ziba: [ 21   2  14  21  17 -20  44 -23  19   9  16 -10  24  24  30  -9 -17 -14
   3  21 -14  24  17  36  32 -23  45 -19  34  39  -4  18 -19  22  28  16]
Nomo: [ -1  17  20   1  38  42  16  19  24  -7   4  11 -23  -6   3  25  29  30
  -9   5  18   1   3  -1   1  30  19  54  -7 -19   5   0  23  16 -22  26]
pok: [ -3  13   8  -2  15  34  -9  25   6  -1   0  19 -15  -8  -6  22  30  26
   0  -4  24  -8  -1 -15 -10  30  -6  38 -13 -23  10   0  26   1 -16  11]
fav: [ 22   4  27  21   8  -6  18  22  18  31  -1 -11  28  28  33 -14 -23 -17
   2  22 -17  25  21  38  35 -29  47 -31  37  47  -5  21 -26  20  33  13]
Gem: [ 17  -3  10  18  14 -26  41 -29  16   3  12 -15  18  20  26 -15 -23 -19
  -4  17 -19  19  14  31  28 -28  43 -25  29  37 -10  14 -26  17  22  11]
vam: [ 12   0  12  14  22 -15  36 -22  20  -3   9 -14   4  13  21 -11 -18 -11
 -11  16 -16  16  13  27  24 -19  41  -9  20  26 -10   8 -22  17   7  13]
gafem: [ -9   8  -2 -10  -8  26 -31  30  -9   3  -3  19 -10 -13 -19  17  25  19
   9 -11  22 -13  -8 -24 -21  29 -33  27 -21 -28  13  -6  28 -10 -14  -5]
Kebin: [  5   8  -6   2 -23  14 -25  31 -15  22   4  27  23   8  -6  18  22  18
  31  -1  26   1   3 -10  -7  23 -32   0   1  -1  26  10  28  -7  20  -7]
zamad: [ -5   7  -5  -6 -14  24 -28  31 -12  11  -1  22   3  -4 -13  20  26  21
  19  -8  24  -7  -5 -19 -16  27 -33  18 -12 -19  18   0  30  -8   1  -4]
muvoz: [-11   9   0 -10   2  29 -26  28  -3  -3  -6  16 -19 -15 -17  17  25  22
   0  -9  20 -13  -6 -22 -19  30 -25  33 -23 -29  10  -9  25  -8 -22  -1]
Digor: [ -2  11  20   1  43  21  22  -1  30 -17   2  -7 -31  -8   6   7   6  11
 -25  10  -2   4   5   9   7  11  33  40  -6  -8  -9  -7  -1  17 -30  21]
bubul: [ 14   1 -11  10 -37  -9 -14  15 -22  31  10  22  46  20   4   6   7   0
  41   0  17   7   5   0   2   2 -27 -31  18  19  23  19  16  -7  44 -12]
start: [-11   9] | muvoz, 0
asked: [ 21   2  14  21  17 -20  44 -23  19   9  16 -10  24  24  30  -9 -17 -14
   3  21 -14  24  17  36  32 -23  45 -19  34  39  -4  18 -19  22  28  16] | ziba
start: [ -9 -14] | bubul, 5
start: [22  4 27 23  8 -6 18 22 18 31 -1] | Kebin, 9

Pezar: [ 37 -25  -3  -3  -6  20]
taf: [-12 -25  11  13 -11  15]
meni: [ 48 -23   0 -12  -5  16]
bev: [-22  22 -17   7  -7  -8]
tenun: [-14  40 -29   9  16 -13]
Tel: [-26   4   1   8 -13  -4]
Zipu: [37  5 -3 -3 -6 20]
tail: [-12 -25  11  13] | [-11  15]
succ: [4] | [1]

lomo: [ -7  -1   2 -27 -12 -29  25  32  -6  17  -4   1 -13 -14 -15  -4 -13]
Vav: [-11  -7   1   9  15   9  21   1   2  21  -7  -8 -28  -8 -13   0  11]
disa: [-12 -16  22 -12  -5   3  -7  14 -11  30 -23  -8  20  -8 -12   8 -24]
sor: [ -7  -1   2 -27 -12 -29  25  32  -6  11  -4 -13  -3  -2  -5  -9  -4]
zav: [-21  16  15   0  16  28   6   7  28   3 -37 -11  33   4   9  10  25]
Lomon: [-37  19  14 -19  51   7  36   5  38 -21 -23 -29 -33 -34  15 -16 -10]
Bevem: [-14   3   5   0  12 -11   5  10  11  17 -11   7 -29  -9   3  10  15]
tive: [ -5  14  10  -9  -6  -1  -4 -30 -34 -18   9 -19   5   9 -24 -31 -31]
fol: [-12 -13  18  -6 -13 -17 -11   3 -17  38   3   2  13  -1 -33  18 -15]
pasil: [ -4 -19   4  -8  52 -31   8  31  -5 -10 -55 -42  24 -40  27 -30  10]
nin: [  6  -3   5   0  13 -11   5  32  12  13 -26  -7  -7  -6   9  11  28]
laki: [-37 -19   7  14 -10  38 -33  51  36 -34 -23   5 -16  14 -29  19 -21]
tail: [-23  -8] | [ 20  -8 -12   8 -24]
asked: [  6  -3   5   0  13 -11   5  32  12  13 -26  -7  -7  -6   9  11  28] | nin
order: [-10 -16  15 -34 -33 -29 -23 -21  38   5  36   7  51 -19  14  19 -37] | Lomon
tail: [  5   0  13 -11   5] | [ 32  12  13 -26  -7  -7  -6   9  11  28]

ziz: [ 23  33   6  10  33  -7  35  28  31 -34 -26]
bor: [-36 -34 -35 -29  24  43 -29 -29 -35  26  33]
zos: [ 34  10   6  32  26   6  25  33 -20 -21 -50]
roki: [ 25  33   6  10  32 -50  35 -21   6 -20  26]
order: [-50 -21 -20   6   6  10  25  26  32  33  35] | roki
start: [32 26] | zos, 3
order: [-50 -21 -20  33  25   6  26  32   6  10  34] | zos
start: [33  6 10 33] | ziz, 1
order: [  6  32  26   6  25  33 -20 -21 -50  34  10] | zos
tail: [33  6 10 32] | [-50  35 -21   6 -20  26]

Tovi: [-18   5  13   4  32  -3  -6   6 -16   3]
kam: [-19   8   0  -4 -16   5  16 -10  58  -7]
bukom: [-10 -17  15  -3 -16   5  16 -10  -7  10]
seva: [-10  10   6 -17  26  -7  15  10  -2 -14]
Nafe: [  5  13   4  32  -1  12  12 -25   4 -10]
Maso: [ -8  17   1   0  23   7   4 -15 -12  -5]
sufaf: [-10  -7   6  25 -14 -17  15  10  -2  10]
zosaf: [-26  16  -3  17   5   9  -7  -6  21   9]
sesa: [-26  -3  17   5  21  -7  -6  16   9   5]
start: [-26  -3  17   5  21  -7  -6  16   9] | sesa, 0
order: [ 10 -10  15 -16 -10   5  -7  -3  16 -17] | bukom
asked: [-10 -17  15  -3 -16   5  16 -10  -7  10] | bukom
start: [ 5 13  4 32 -3] | Tovi, 1
tail: [ -4 -16   5  16 -10] | [58 -7]
tail: [-6 16  9] | [5]
order: [ -2 -14 -10  10   6 -17  26  -7  15  10] | seva

mogal: [42  1  1 -3  2 46 44]
fam: [-1  1  1 -2  2 -1  0]
lupo: [ 1 -1  0 -2  3  1 -1]
start: [ 1 -3  2 46] | mogal, 2
tail: [ 1  1 -2  2] | [-1  0]
order: [-2 -1 -1  0  1  1  2] | fam

vafub: [-25 -18  -1   2 -30   2 -13]
Befor: [ 14  -7 -17 -26 -11 -17  34]
morut: [-12 -18  -1   2   2 -25 -30]
order: [-30 -25   2   2  -1 -18 -12] | morut
order: [-30 -25 -18 -13  -1   2   2] | vafub

med: [-10  -3  -3  -6  12  -5  -6  11  -1   0  -4  -2   0 -14 -10  10   0   1
   7 -15  -1   9  -2 -45  -3  -1  -1  10 -11  20   1   6  -5  -4  13 -22
  10   4  -1  16  10  -5  -2]
naka: [  5  -2  21  -2 -14   5 -15  -6   3   0   5   3   2  -5  14   8   2 -13
  -3   1  -6  -8   2   4   6   3  -1 -13  -6  -3   1  11  -1  -5 -10   1
  15 -12 -18   0 -20  11 -19]
vuno: [ -6  -6  30   2 -11   7   2   2   1  -4   7 -11   0  12  -2  -3  -7  15
  -7   0 -16 -27  -4   1   7   5  -5   6   8   0   3  -4  -2  -4 -11   7
   4 -10  14  -4   0   3  -2]
Pumel: [ -5  -5  -2 -14   0  -3   0   1   0  -5   6  -2 -11  -2  -1  13  -3  10
 -22  -4  16  -6  20   1  11  10  -3 -10  -1   4  12  -1  -6  10  -1  -4
 -15 -45   7  10 -11   9  -1]
dekad: [ -4   2  38   5   8   0  -9  -2   0   4  -2  -6  -2 -14  -1 -13  12  -8
  -2  -3   6   1 -20   7 -10  -8  -2   0  -6  -2  -1  -2  -1  -2  -9  -5
  -3   3  29  -3  -6  -2 -10]
tuka: [ 10  -7 -15   6  -4   0 -12  -7  -4   3   4   0  -3   9 -12   7 -45   9
  -3   1  10   0  -1 -15  -1  -2  -3   5   1  -2   1  11   7   1  24  -6
   4  -6 -13  -5  -8  -3  12]
telub: [-10  -2   5  -1  14  -3  17   4   0  -4  -1   4  -2   8   5   1  30  26
   2   1   1  23  -1   8  -2  13  -2  -1  -5  -1   1   0  -4   1  -3   8
  -1  -4  -6   7   0  -4  14]
sufav: [ -6  -6  30   2 -11 -13   2   2   1  -4   7 -11   0  12  -2  -3  -7  15
  -7   0 -16 -27  -4   1   7   5   0   6   8   0   3  -4  -2  -4 -11   7
   4   1  14  -4   0   3  -2]
pemi: [ -2  -6  22   5 -17  10   2   3  -2  -7   5  11   2  -4   0  -6  37  15
  -3   1   1  -7  17   5  -3  19   2   6   2  -4  -6  -8  -2  -5  -5   7
  -8   8   4  -7  -2  -3  21]
order: [-45 -22 -15 -14 -11 -10 -10  -6  -6  -5  -5  -5  -4  -4  -3  -3  -3  -2
  -2  -2  -1  -1  -1  -1  -1   0   0   0   1   1   4   6   7   9  10  10
  10  10  11  12  13  16  20] | med
tail: [-17  10   2   3] | [-2 -7  5 11  2 -4  0 -6 37 15 -3  1  1 -7 17  5 -3 19  2  6  2 -4 -6 -8
 -2 -5 -5  7 -8  8  4 -7 -2 -3 21]
start: [  7 -45   9  -3   1  10   0  -1 -15  -1  -2] | tuka, 15
tail: [-4 16] | [ -6  20   1  11  10  -3 -10  -1   4  12  -1  -6  10  -1  -4 -15 -45   7
  10 -11   9  -1]
asked: [ -6  -6  30   2 -11   7   2   2   1  -4   7 -11   0  12  -2  -3  -7  15
  -7   0 -16 -27  -4   1   7   5  -5   6   8   0   3  -4  -2  -4 -11   7
   4 -10  14  -4   0   3  -2] | vuno

debud: [ 0 -3 27 -4 -1 -6]
sasa: [ 1 24 -6 28 22 48]
rivul: [-3 17 22 -6 14 38]
Fivov: [-5 16 -6 16 12 31]
dere: [ 8 -5 25 -6 -4 -6]
Kanek: [38 -1 29  0  2 -5]
vusu: [20 -4 27 -4 -3 -6]
leke: [ 0 -5 22 -6 -3 -6]
Difen: [-6  9 -2  3  4  8]
Fot: [53  0 17 17  4  0]
asked: [ 0 -5 22 -6 -3 -6] | leke
asked: [ 1 24 -6 28 22 48] | sasa

noz: [ 40  12  -5 -25  12 -43 -14  -7  27 -11]
lem: [-15 -43  -5  -7  40 -11  12  41  -6  12]
nas: [-12  41 -12  18  13 -36  -4  19  17 -28]
Semu: [-25  40  -5  -7  39 -43  12 -26  12 -15]
start: [ 40  -5  -7  39 -43  12] | Semu, 1
order: [-15 -25  40  -5  -7  39 -43  12 -26  12] | Semu
tail: [-5 -7 40] | [-11  12  41  -6  12]
succ: [18] | [13]
asked: [-15 -43  -5  -7  40 -11  12  41  -6  12] | lem
asked: [-12  41 -12  18  13 -36  -4  19  17 -28] | nas
succ: [17] | [-28]

